Named turns come first, each shown by rows before and after it. Which turns, in which order, take the first row of each pair that follows to the second? Write the first one first, as in the answered first pair.
turn F:
[ 2.59 -1.99  0.64  0.95  0.56  1.49  0.48 -0.40 -0.56  0.60 -0.71  0.12
 -0.37  1.62 -0.42 -0.85 -1.02 -0.94 -1.29  0.49 -1.24  1.21] |-> [ 1.04 -0.61  2.10  1.51 -1.41  0.87  0.14 -2.64  1.20  1.50 -0.67 -0.79
 -0.31  0.63  0.32 -0.34 -0.13 -0.78 -1.10  1.85 -1.37  0.63]
[-0.06  0.16 -3.62  0.09 -1.95 -0.09 -3.80  0.44 -0.60 -1.94  4.06 -3.02
  3.21 -0.21  0.09  1.99  1.70  2.09  1.60 -2.69  6.39  1.54] |-> [ 3.78 -4.23 -3.70  0.55  0.59  1.15 -2.41  2.47 -1.31 -2.17  3.66 -0.64
  2.36  1.02 -0.87  0.05 -0.44  3.31  0.39 -1.75  5.33  2.67]
[ 0.44  2.86  2.78 -1.89  4.80  0.31  1.34  3.27 -2.42  2.43 -0.51  6.31
 -4.06  2.55 -1.91  2.76 -1.72 -3.02 -1.92  1.84 -4.46 -1.61] |-> [-0.66  4.13  4.08 -1.15  2.66 -0.42  0.65  1.32 -0.39  3.58 -0.79  6.10
 -4.06  1.68 -1.24  2.96 -1.44 -2.16 -2.35  3.59 -5.07 -2.34]
turn K:
[-4.10  4.03 -1.73 -2.68  1.22 -1.75 -2.25 -2.28 -3.70 -1.07 -1.44 -2.62
  0.32 -0.90  2.03  4.32  1.84 -1.57  4.07 -4.66  4.69 -0.21] |-> [-2.98  6.25  0.84 -1.50 -0.88 -1.20 -5.66 -3.04  0.25  4.09 -2.98  0.65
  0.32  2.96 -1.39  3.85  0.61 -1.89  0.52  2.20  3.95  0.97]
[-0.33 -2.58  0.06  0.39  1.35 -0.91  4.00  0.43 -1.66 -3.44 -1.09 -0.77
 -0.73 -2.82  3.34 -0.74 -0.55  0.50  2.23 -2.95 -0.92 -2.15] |-> [-3.31  3.38  2.49 -0.76  0.45 -1.80  1.55 -1.10 -0.85 -0.37 -3.03  0.34
 -1.46 -1.52  2.17  0.22  0.25 -2.81  1.54 -2.28 -2.70 -2.79]
[ 0.31 -1.17  1.00  1.35 -0.03  1.03  0.30 -2.95  1.54 -0.30 -0.46  1.79
  0.15 -2.81  3.09  0.37  1.10  2.54  0.10 -0.50  1.20 -2.73] |-> [-0.56  0.62  1.23  0.95 -0.22  0.52 -0.04 -3.18  1.12 -0.16 -0.84  1.38
 -0.41 -2.97  3.16  0.77  1.47  1.04  0.42 -1.25  0.68 -2.76]
turn Z:
[ 0.75 -1.98  0.34 -0.49 -4.58 -1.21 -0.76 -4.58  2.63 -0.23  1.25  2.94
  0.76 -0.32 -0.21 -1.13 -2.33 -1.93 -0.77  5.13 -2.27 -2.48] |-> [ 2.08 -3.18  0.81 -0.99 -1.93 -0.77  0.46 -2.21  1.15 -0.20  0.08  4.66
 -0.78  0.61 -0.63 -2.38 -3.73 -3.11 -1.22  3.44 -4.14 -1.88]
[-1.70 -0.64 -2.22 -0.97  0.56  0.66  2.54 -0.56  1.78 -1.05  1.54 -2.39
  1.05 -1.03  5.43 -2.15  1.23  1.95 -0.80  1.53 -3.51 -1.97] |-> [-0.48 -0.52 -2.87 -0.38 -0.47  1.17  0.14 -0.43  3.29  0.53  1.84 -1.77
  1.74  0.71  3.67 -2.54  0.53  2.99 -2.27  4.23 -2.39 -0.88]
[-0.73 -3.52  1.58 -0.28 -2.32  0.59  2.88 -0.06  1.58 -1.24  1.65 -2.89
  1.12 -1.79  3.49 -0.06  1.56  2.05  0.50  0.51  0.55  0.43] |-> [ 0.76 -4.03  1.45  0.30 -2.28  1.34  1.12  0.73  2.73  0.19  1.55 -1.64
  1.52  0.28  1.26 -0.69  0.77  2.35 -1.24  2.89  1.80  1.70]
[-4.93  4.73 -0.32 -2.08  4.69 -1.22 -1.76  1.66 -4.36 -0.23 -2.51 -0.45
 -0.95  0.60 -1.56  1.28  1.36 -5.58  1.79 -5.36 -2.34 -1.25] |-> [-6.64  7.00 -1.39 -1.51 -0.04 -1.63 -4.88 -1.32 -1.65  0.27 -0.73 -3.04
  1.22 -0.01 -0.65  3.08  3.13 -3.56  1.28 -2.01  1.38 -1.62]
Pairs:
Between the rows of a pair lie two turns.
[-0.81 -0.05  0.27 -0.84 -0.60  0.10  0.98 -0.89  0.08 -1.03  2.13 -3.03
  0.71 -0.40  1.52  1.21  0.56  1.69  0.95 -1.13  0.83 -1.62] |-> [-1.93  2.69  0.85 -2.10  0.57 -0.38 -0.22  0.18 -0.74  0.03  1.26 -1.94
  0.10  1.26  0.51  1.41  0.89 -0.75  1.13 -2.17  0.16 -1.74]
F, K
[-0.95 -1.11  1.59 -2.65  3.35  0.01  0.27  2.36 -5.07 -1.27 -2.76  0.64
  0.46 -1.96 -2.20 -0.34 -2.70 -3.30  1.91 -2.66  1.70  2.29] |-> [ 0.90 -3.51  3.44 -1.62  1.98 -0.03  2.54  1.77 -3.41 -1.24 -3.08  1.69
 -0.64 -2.64 -1.24 -1.72 -3.69 -1.36  0.91 -0.72 -0.79  1.21]
F, K
[ 1.65 -6.15 -4.11 -2.03  1.17  0.41 -0.41 -0.67 -0.58 -0.03  1.19 -1.74
  3.14 -1.23 -0.29 -2.73  3.10  3.28  0.11 -0.36  5.33  1.37] |-> [ 1.38 -6.91 -3.44 -2.45  3.29 -0.08  1.60  0.18 -1.39 -0.87  0.25 -1.36
  1.91 -1.70  0.21 -2.82  2.49  2.55  0.73 -2.67  3.72  1.00]
Z, Z
[-2.12 -1.28  2.26 -0.17 -5.50 -0.80  1.51  0.42  0.19  0.15  0.78 -0.71
  0.63 -0.84  4.55  0.07 -2.36  4.24  1.95  0.73  1.08 -1.89] |-> [-0.45 -3.72  0.42 -0.02 -3.62  0.27  1.44  2.14 -0.83 -1.07  1.49 -0.85
  0.80 -0.39  4.03 -0.63 -2.73  4.94  2.05 -1.04  2.20 -0.72]
Z, K
[-2.02  2.34 -4.79 -3.37  0.85 -1.91  1.85 -3.10 -1.39 -1.61  3.38 -3.06
 -0.79  1.99  2.40  3.48  4.86  0.68  2.97 -0.88  5.46 -2.61] |-> [ 1.78 -0.17 -6.16 -2.97  1.77  0.35  0.07 -1.02 -1.15 -0.39  3.96 -1.45
  0.20  4.79 -0.49  2.48  3.01  2.45  0.04  1.94  7.62 -0.04]
Z, K
[ 0.28 -0.40  0.57  1.18 -1.42 -1.58  3.14 -0.39  2.24 -3.96  4.01 -3.14
  1.12 -3.01  0.78  0.58  3.07  3.53  2.24 -1.72  3.23 -0.93] |-> [ 0.93  0.52  0.04  1.67 -2.49 -0.69 -0.58  0.17  4.22 -0.81  4.25 -1.70
  2.79  0.23 -2.27  0.01  2.42  3.58 -0.14  1.98  4.73  1.11]
Z, F
[ 1.40 -0.25  0.93  0.36 -3.60 -1.48 -2.50 -1.51 -4.08 -0.30 -0.35 -2.96
  2.20  1.02 -0.58 -0.11 -0.68 -0.86 -0.51  2.00  3.13  2.32] |-> [ 0.26  0.27  0.40  0.50 -2.63 -1.69 -1.89 -1.29 -5.10 -0.97 -0.10 -3.67
  1.94  0.08  0.03  0.34 -0.27 -1.59  0.21  0.35  3.36  1.84]
K, K
[ 3.44 -4.85 -1.38 -0.35  2.22  0.83 -0.12  2.44 -2.19 -2.10  1.67  0.87
 -0.25 -0.37  0.38 -1.18 -1.22  1.08 -0.55 -1.82 -0.27  0.68] |-> [-0.95  0.68  1.54  0.34 -3.76 -1.06 -1.04 -3.18  2.61  0.04  1.15 -1.26
  0.14 -2.57  2.60  0.74  0.94  1.20  0.05  2.34 -1.24 -2.29]
F, F
[ 4.23 -5.30 -0.34  2.71 -4.61  2.16  0.05 -1.90  4.22  1.02  2.42 -0.77
  0.93 -0.16  0.77 -0.79 -2.10  6.12 -2.85  7.90  2.07 -0.18] |-> [ 4.62 -2.64 -0.14  0.57  0.34  2.91 -3.20  1.57  2.54  3.63  0.40  3.60
  0.26  4.78 -4.04 -1.84 -3.56  1.96 -4.18  7.20  1.69  2.61]
F, Z
[-3.82  0.62 -0.94 -0.56 -0.28 -2.00  2.36 -3.09  0.37 -2.39  1.25 -1.11
  0.39 -2.24  2.57  0.62  2.22 -0.38  1.38 -2.75 -0.09  0.27] |-> [-3.69  2.84 -1.67 -1.57  2.03 -1.06  0.12 -0.95 -1.50 -0.55  0.76  0.19
  0.50  0.57 -0.52  0.39  1.67 -3.07  0.91 -3.60  0.96  2.10]
K, F
[-0.92  3.67  0.97 -0.47 -2.84  0.21 -2.17 -2.86  4.04 -0.15  0.51 -1.90
  1.59 -0.75  1.86  1.88  3.29  1.78 -0.59  3.79  2.41  1.77] |-> [ 0.22 -0.07 -0.55 -0.91 -1.96  0.82  0.13 -2.02  1.98 -3.02  1.79 -3.67
  1.83 -2.53  3.38  1.33  3.52  3.76  0.66  1.18  3.60  1.29]
K, K
[ 2.37 -5.99  1.02  0.27 -1.22 -1.09 -0.09 -2.79 -2.49 -3.46  2.96 -0.28
 -0.59 -2.17  1.46  0.73 -0.67  4.83 -1.61  1.73  0.88 -0.15] |-> [ 0.53 -3.12  1.91  0.21 -3.50 -1.71 -1.64 -4.84 -0.76 -2.29  2.80 -0.85
 -0.23 -2.46  1.77  1.86  0.34  4.28 -1.48  3.19  1.39 -0.95]
Z, F
[-1.34  2.67  1.31  0.20  0.54  1.20 -0.51  1.26  2.74  4.76 -1.47 -2.96
  3.21  0.80 -2.17 -1.39 -0.70 -0.42  1.80  0.44  0.63 -0.30] |-> [ 1.42 -1.53  1.12 -0.03  2.89  1.33  2.85  3.43  0.91  3.12 -1.69 -1.64
  2.25  0.49 -1.47 -2.66 -1.99  0.81  1.47 -1.64 -0.58  0.15]
K, Z
[ 1.58 -2.18  0.12 -0.44  2.78 -1.39  3.02  3.14 -4.41 -0.84 -1.15  2.92
 -2.29  1.39  0.20 -2.14 -1.76 -2.29  0.77 -4.44 -2.27  0.07] |-> [-1.15 -0.75  2.28  1.25 -3.84 -3.42  4.51 -2.50  0.05 -0.73 -0.53  0.57
 -2.01 -2.18  4.04 -1.06  0.02  0.88  1.20 -0.67 -3.72 -2.91]
F, Z
[ 2.73 -1.24 -0.59 -3.08  1.92 -1.01  1.90 -0.01 -0.70 -0.13 -1.63 -2.28
  0.58  0.55  1.49 -0.25  1.03  0.55  1.02  0.95 -0.88  1.97] |-> [ 2.00 -0.66  0.22 -3.57  2.01 -1.55  2.03 -0.15 -0.92  0.02 -1.96 -1.49
  0.26  0.99  1.35 -0.14  1.05 -0.28  1.08  0.92 -1.83  1.79]
K, F
[-3.18  2.85 -1.51  2.14 -1.51  1.57 -2.18  0.31  4.93 -4.04  1.64 -5.67
 -1.89 -2.86  2.00  3.78  0.35 -1.46 -3.35 -0.98  0.22 -2.38] |-> [-0.91  0.59 -0.91  2.80 -2.67  2.66 -2.69  0.45  6.45 -2.54  2.25 -4.21
 -1.13 -1.50  0.75  2.96 -0.90  0.12 -5.19  2.87  0.01 -1.70]
K, K
[-1.38  1.39  1.40  0.23 -1.38 -1.41  2.17 -0.49 -0.25 -0.50 -0.40 -0.65
 -1.10 -1.76  2.22 -1.11  0.88  0.33  0.84 -0.85 -2.33 -1.18] |-> [ 0.99  0.31  1.26  0.39 -1.27  0.17 -0.30  0.69  1.32  1.82 -0.59  1.71
 -0.62  1.59 -1.01 -2.24 -0.72  0.76 -2.07  2.30 -1.37  1.14]
Z, Z
[-0.44  2.75  2.27  0.42 -1.78 -0.32 -2.93 -1.15  2.12  2.73 -2.02  0.88
  0.64  2.09 -1.34  0.24  0.60 -0.87 -1.89  3.74 -0.77 -0.08] |-> [-1.17  2.83  3.13 -0.27 -0.11 -1.19 -0.57 -0.41  0.35  1.81 -3.49  1.90
 -0.80  1.78 -0.84 -0.33  0.56 -2.41 -0.89  0.82 -3.30 -0.86]
Z, F
[ 1.08 -1.39 -0.53  1.54 -2.10 -1.96  1.42 -0.59  3.11 -0.79 -0.06 -0.28
  0.34 -0.29 -1.50 -1.84  0.36  0.54 -0.55  4.56 -1.09 -1.73] |-> [ 1.43 -2.93 -1.23  0.80  0.70 -2.38  3.73  1.19  1.02 -3.32 -0.04 -0.13
 -0.87 -1.23 -0.51 -2.40  0.18 -0.18  1.04  0.51 -1.91 -2.08]
Z, K
[-1.53  5.47  3.33 -1.27 -2.81 -1.25 -2.52  0.87  1.11  2.47  3.09  0.73
 -1.67 -1.08 -0.36  0.15 -1.08 -5.33  2.10  0.41 -0.48 -0.38] |-> [-0.35  4.50  1.62 -0.87 -4.04 -0.22 -4.50  0.97  3.18  2.84  4.68 -0.27
 -0.60 -0.40 -1.21  0.35 -1.05 -3.15  0.63  2.30  1.83  0.68]
K, F
[-1.35  3.11  3.54  0.34  0.02  0.37 -2.25  0.37  1.69  4.86 -2.37  2.94
 -1.32  3.39 -3.35  1.26 -0.51 -3.05 -2.55  3.55 -2.03 -1.47] |-> [-5.06  4.08  3.97 -0.55 -0.78 -1.53  0.91 -2.12  0.09  2.07 -1.55 -0.39
 -2.06 -1.02  1.42  2.32  1.86 -3.93  0.62 -0.63 -3.03 -4.19]
Z, Z
[-2.39  3.46  0.37 -1.00 -2.18 -0.95 -3.02 -3.11  1.62  1.81  0.27 -0.09
 -0.24  0.33 -0.47  1.46  1.84 -1.43 -0.26  0.36  1.08 -0.87] |-> [ 1.63 -3.23 -1.89  0.15 -1.65  0.66 -0.48 -1.31  0.69 -0.96  2.50 -1.16
  0.28 -0.64  0.33  0.07  0.87  3.25 -0.53  0.68  2.82  0.03]
K, K
[ 2.26 -1.04 -0.37 -0.55  1.65  2.47 -3.15  2.87 -0.64  0.70 -1.65  1.44
  1.77  3.73 -4.05 -1.29 -1.16  0.68 -2.82  3.00  2.12  0.43] |-> [ 2.98 -5.18 -1.67  0.23  0.27  2.29  0.01  2.00 -0.29 -2.50  0.19 -0.98
  2.14  0.49 -0.61 -1.34 -0.70  4.49 -1.68  2.28  2.69 -0.68]
F, K
[-1.98  4.74 -2.84 -3.35  0.08  0.14 -3.16  1.18 -5.39 -2.39 -2.54 -1.33
 -0.15  0.03 -3.53  0.31  1.80 -1.44 -1.08 -3.33  1.36  2.69] |-> [-0.68  3.57 -0.78 -3.13  1.57  0.05 -1.62  1.97 -5.36 -1.60 -4.38  1.24
 -1.73  0.73 -3.84 -1.27  0.08 -2.41 -1.47 -3.13 -1.73  2.51]
K, Z
[-2.65  0.23 -0.14  1.44  0.01 -0.31  1.05 -1.86 -0.13  0.33 -2.36 -1.05
 -1.75 -1.95  1.54 -0.11  1.95 -1.03  0.66 -1.72 -1.10 -2.40] |-> [-2.50  2.02  0.50  1.07  0.95  0.29 -1.11 -1.04  0.04  2.44 -2.94  0.70
 -2.04  0.48 -0.96 -0.13  1.72 -2.18 -0.24 -0.43 -1.22 -0.89]
F, K
[ 1.11  0.04  2.54 -2.47 -1.10  0.49  2.66  1.27  3.25  0.04 -3.32 -1.67
  0.77 -1.91  0.88 -1.87 -2.04  1.60 -2.88  2.75  2.02  0.88] |-> [ 0.41  0.23  2.98 -2.70 -0.47 -0.28  4.00  1.21  2.54 -0.70 -3.42 -2.33
  0.30 -2.77  2.15 -1.84 -1.77  1.22 -1.65  0.64  1.16 -0.05]
Z, Z
[ 2.98 -4.79 -4.03  0.72  2.57  2.17  0.24  2.79 -2.83 -1.64  3.87 -0.25
  0.82  2.36 -1.37 -1.30 -0.70  1.58 -0.89 -1.60  3.18  1.76] |-> [ 3.71 -6.25 -0.72  1.92  0.14  1.04  3.68  0.57 -0.57 -1.56  2.65  0.61
 -0.36 -0.01  1.27 -2.33 -1.81  4.03 -1.04  1.23 -0.53 -0.18]
Z, F
[-1.19 -0.25  0.99  1.51 -1.27  0.92  1.82 -1.35 -0.39 -2.01  0.57 -0.55
 -1.18 -2.75  2.70 -1.35  0.19 -0.02  1.71 -0.55 -1.63 -0.89] |-> [-1.24  1.64  2.08  1.71 -2.69  1.03 -1.24 -2.18  1.84  0.98  0.08  0.34
 -0.91 -0.37  0.61 -0.92 -0.09 -0.81 -0.20  3.09 -1.06 -0.04]
K, Z
[-0.39  3.79 -1.28 -0.93  1.56  1.00 -3.71  0.72  1.83  3.91 -0.86  1.58
  0.05  4.09 -4.06 -0.46  0.16 -4.10 -1.61  1.22  1.32  1.66] |-> [-4.20  5.01 -1.06 -1.77  1.24 -1.53  0.28 -1.28 -0.38  0.19 -0.38 -1.98
 -1.01 -1.10  0.86  1.07  1.99 -4.70  2.55 -4.16 -0.21 -1.78]
Z, Z
